In the rows, 128 means zero.
Rotation paths and how fast each direction turns (degrees per step):
Each turn is a multiple of 5 degrees from 10 to 175, or 0.
Each row of a path follows its step; steps can be skipped.
Rotation 1:
step 0: [127 132 125 131 125 127 127 127 118 125 125 132 122 129 118 133 134 126
 127 121 121 137 124 130 119 125 135 127 134 135 124 131 129 121 135 137]
step 1: [129 122 132 125 121 127 130 123 127 123 127 132 123 131 125 130 121 122
 127 129 131 131 138 125 130 117 140 120 121 131 131 135 131 130 138 131]
step 2: [135 123 126 134 133 129 125 121 121 121 126 127 121 115 126 134 123 126
 135 124 138 127 127 129 130 126 134 122 135 127 124 121 128 130 134 127]
step 3: [127 124 121 128 142 125 134 118 120 125 130 129 128 127 122 124 129 131
 127 128 123 131 123 135 127 123 133 123 131 135 129 138 119 133 133 128]
step 4: [133 130 127 132 124 132 125 126 118 127 129 125 118 132 127 119 129 132
 122 130 132 117 122 124 130 118 139 122 130 130 134 134 131 126 130 132]
step 5: [133 126 125 135 129 122 124 129 119 130 125 131 112 131 121 137 127 123
 128 132 130 132 125 124 120 123 124 123 129 134 123 129 124 124 130 133]
step 6: [129 126 137 127 131 121 127 117 131 128 127 133 124 126 120 127 122 124
 131 126 133 128 134 135 119 120 137 131 128 131 130 140 129 123 134 134]
step 7: [132 128 130 128 124 126 130 122 119 128 135 123 123 121 123 128 129 124
 131 130 140 131 128 132 134 130 135 114 132 119 122 133 130 132 130 133]
step 9: [135 134 128 120 126 127 126 123 118 118 122 133 124 126 131 122 133 127
 119 130 129 130 129 126 126 116 133 125 128 133 133 134 128 129 138 133]
step 11: [126 118 123 134 134 119 132 117 124 125 127 135 127 126 121 131 124 133
 132 130 129 128 128 131 125 125 135 130 134 135 124 132 135 128 132 140]
step 13: [135 123 128 137 124 131 132 123 117 129 120 122 120 131 121 135 127 124
 126 126 131 125 126 132 133 119 133 120 123 135 123 127 120 129 128 126]
Directions:
[125 128 129 128 125 131 127 128 128 131 129 130 129 127 124 130 126 127
 130 130 128 128 131 128 126 132 130 127 126 130 125 128 130 127 129 131] : 65
[128 126 126 130 129 129 128 126 128 131 130 127 128 126 127 124 131 131
 127 129 125 129 125 130 132 130 129 127 129 127 126 130 131 127 128 128] : 85
[127 133 129 125 129 127 127 126 128 128 130 128 128 127 128 126 129 129
 128 126 123 129 131 131 127 128 129 130 128 129 130 128 124 128 130 130] : 125
[129 129 125 131 130 128 127 132 129 131 127 127 130 129 124 131 129 126
 129 125 126 130 128 129 128 127 128 128 128 128 126 128 124 130 127 128] : 140
[130 129 132 125 127 126 127 130 127 130 127 125 129 128 127 128 130 126
 127 128 130 129 128 130 127 129 125 129 129 125 126 133 129 125 128 128] : 40
Rotation 2:
step 2: [136 139 131 132 122 130 130 130 128 135 130 131 126 133 131 123 128 125
 130 136 138 122 135 132 127 130 136 142 122 130 129 124 122 123 137 133]
step 3: [138 128 128 129 127 123 129 141 134 127 133 132 123 128 127 117 137 127
 122 138 126 122 136 123 129 129 123 129 127 136 132 127 131 129 133 139]
step 4: [133 127 128 133 121 120 124 129 132 137 126 136 128 128 127 130 130 129
 118 133 135 133 125 124 120 132 122 130 119 126 134 129 128 138 123 140]
step 5: [126 128 120 131 123 118 115 124 128 134 130 122 125 135 129 124 128 123
 124 132 140 123 135 127 122 132 117 131 130 131 125 123 126 125 123 128]
step 7: [128 138 119 129 130 133 125 133 133 127 130 135 122 129 132 134 131 124
 131 130 135 120 133 114 128 136 129 126 128 116 135 127 125 126 127 136]
step 8: [123 133 125 123 127 128 127 128 135 123 127 139 139 131 117 132 130 126
 118 136 132 119 138 126 127 133 123 134 129 125 127 134 121 124 131 133]
step 9: [128 130 126 134 124 128 119 131 124 135 136 139 125 130 128 125 126 126
 121 122 130 122 136 133 128 135 132 138 129 132 131 142 125 131 135 132]
step 11: [133 126 134 128 127 130 127 124 130 127 133 135 124 135 127 126 135 117
 126 134 133 128 133 129 129 139 115 118 128 128 130 135 134 135 123 137]
step 12: [129 133 130 130 127 128 125 113 133 131 133 123 128 140 134 124 131 118
 122 130 135 124 127 125 121 133 128 133 120 121 131 129 120 136 129 131]
step 13: [126 138 127 125 129 126 120 128 126 130 135 116 126 142 124 125 128 127
 125 135 125 124 139 116 134 132 126 130 128 131 128 127 128 131 137 132]
step 14: [129 138 132 124 123 127 124 135 130 142 127 135 128 131 118 127 131 126
 137 133 129 127 128 121 130 130 135 130 130 122 130 129 125 138 131 141]
Directions:
[129 129 129 126 129 128 127 130 129 130 129 130 129 124 129 129 128 129
 126 131 130 128 128 131 130 126 131 128 130 129 131 131 128 125 131 128] : 55
[130 127 126 127 129 127 132 126 128 125 130 129 130 127 130 129 134 128
 127 128 127 126 126 126 129 127 126 128 125 126 130 130 128 128 127 130] : 90
[126 129 127 129 128 126 129 130 126 129 129 126 128 133 130 128 127 129
 126 126 129 126 127 133 129 124 126 129 127 127 126 130 126 127 129 128] : 100
[132 130 134 129 130 130 130 126 127 126 131 126 126 129 127 126 129 129
 127 128 129 130 128 129 128 130 128 130 128 127 125 130 128 129 128 128] : 35
